Named moves, each a turn or a mirror, and the order they were made in; the first pair answered
move J:
[  9  16 -13 -26 -16 -28 -21 -51  22  13  55   3 -16 -52 -19 -31 -26  26
 -30  11] => [  9  49  -9 -21 -11 -42   2  -8  33  12  53  18 -40 -29 -21  18  -3  39
 -17 -26]
[-11  -5   5 -17  33  -7 -17  22  16  15  27   4 -16 -18  -8  -7 -34  18
  -4  36] => [-13   2   3 -17  43 -10  -9  29  17  13  28  10 -13  -9  -9   4 -23  23
  -5  30]
[  5 -15 -13  15  16 -20  15   2   7   7  16  37  11  -1   0  -8 -33  -3
  -6  13] => [  0 -15 -15  11  18 -30  11  13  13  11  19  33  11   3   2  -2 -26   7
   4   5]
move C:
[ -8  -8  20 -10  13  -3  15 -16  41  29  46  25 -41   1  33  -2 -71  40
 -24  30] => [ -7 -49  42   7  30  32  35  16  14   2  -5  18  -8  46  46  15 -50  -5
   3  38]
[  2  28 -23 -14  41 -14  -1 -13  32  29  46  41   3  -6  13   5  -7   9
  -3  20] => [  0  -9 -14   2  57  13   3   5  16   5  21  33  29  21  22   2 -12 -10
  12  34]
[ 45  52  13  -3   6  -6  11  32  14  15  10  56  10  16  -5  25  33   9
 -48 -16] => [ 35  22   5 -22  16  -9 -18   0  25  44  41  63   6  -3 -11 -13  -4  20
 -50  30]
move D:
[-20 -41  -6  10  16  16  -1  31   4  15  48 -17   9 -44 -38 -20 -27   5
 -21  26] => [-13 -24  -5  13  27   6   3  56  16  21  51  -4 -15 -30 -27   5 -17  22
 -19  10]
[  1   1  -8  -3   1  -5 -10 -13  -1  19   8  -8   4  -1  -8 -12 -18  11
  -6 -10] => [  7  -2  -8  -5   7 -18  -5  -3   2  16   5  -3  -7  -7 -13   0 -15  15
  -6 -15]
[ 25  37 -31   7 -24  23   1 -32 -12 -10  21 -20 -25 -37  11 -14   9  -7
 -50  -3] => [ 34  30 -34   4 -19  18 -10 -47  -6  -3  36 -17 -27 -42   3 -19  -2   3
 -50   6]

Each pair is 2 to 3 moves apart.
[  4  17  -6  10 -11  13  30  -4 -47 -40 -44 -14  -8   0 -30  -3  70 -28
 -37 -44] => [  6  30   2  14  38 -19  40  36  18  -8   1  31 -56  15 -41  40  47   6
 -21 -44]
C C J
[ 20 -34  10 -34   4   0 -27 -35 -10  -1  -6   4  29 -10 -46  -2 -59 -57
 -43  23] => [ 19  10   3 -40 -11 -32 -28 -36  -5   8   4  11   4 -31 -58   8 -50 -34
 -57   0]
C C C
[  7  74   0  -6 -26 -27   4  -2   9   5  23   5 -29 -16  12  27  47  11
  10 -63] => [-11 -58  14   8  27  50 -20  -4 -12   7   6  -1  37  35  30 -25  -5 -32
  40  32]
C C
[ -3  36  -5   5 -14 -15  14  -2   0  -5   1  -1  -5  -7 -12  14   9   9
 -14 -27] => [ -1   7  -2   9 -20   7   8 -12 -31 -19 -19 -24  17  -1  -5  -2   6  -8
  -3 -10]
J C C
[  2 -52  -1   9   3 -11 -27  17  30 -25  -4 -16   0  -6  11 -23 -21  12
  -3  20] => [ -2 -26  -6   7 -27 -25 -35  -3  17 -34   0 -29  -1 -28  10 -24 -10   9
 -19   4]
C C J
[ -5 -47  13  13  42  12  10   5 -13   8   2   1  17  24   4   1 -14 -27
  22  37] => [  3  11 -22 -13  -5 -20 -19 -49  -7  20  35  -6 -10 -32 -11 -18 -17   6
 -19  15]
C C J
[ 25  21 -10 -19 -11 -11  25   1 -26 -19 -63  -1   4  16 -31  29  52 -32
 -11 -51] => [ 24   1   0 -18  45 -29  33  33  34  19 -12  47 -19  33 -37  44   9   0
  -4 -31]
C C J
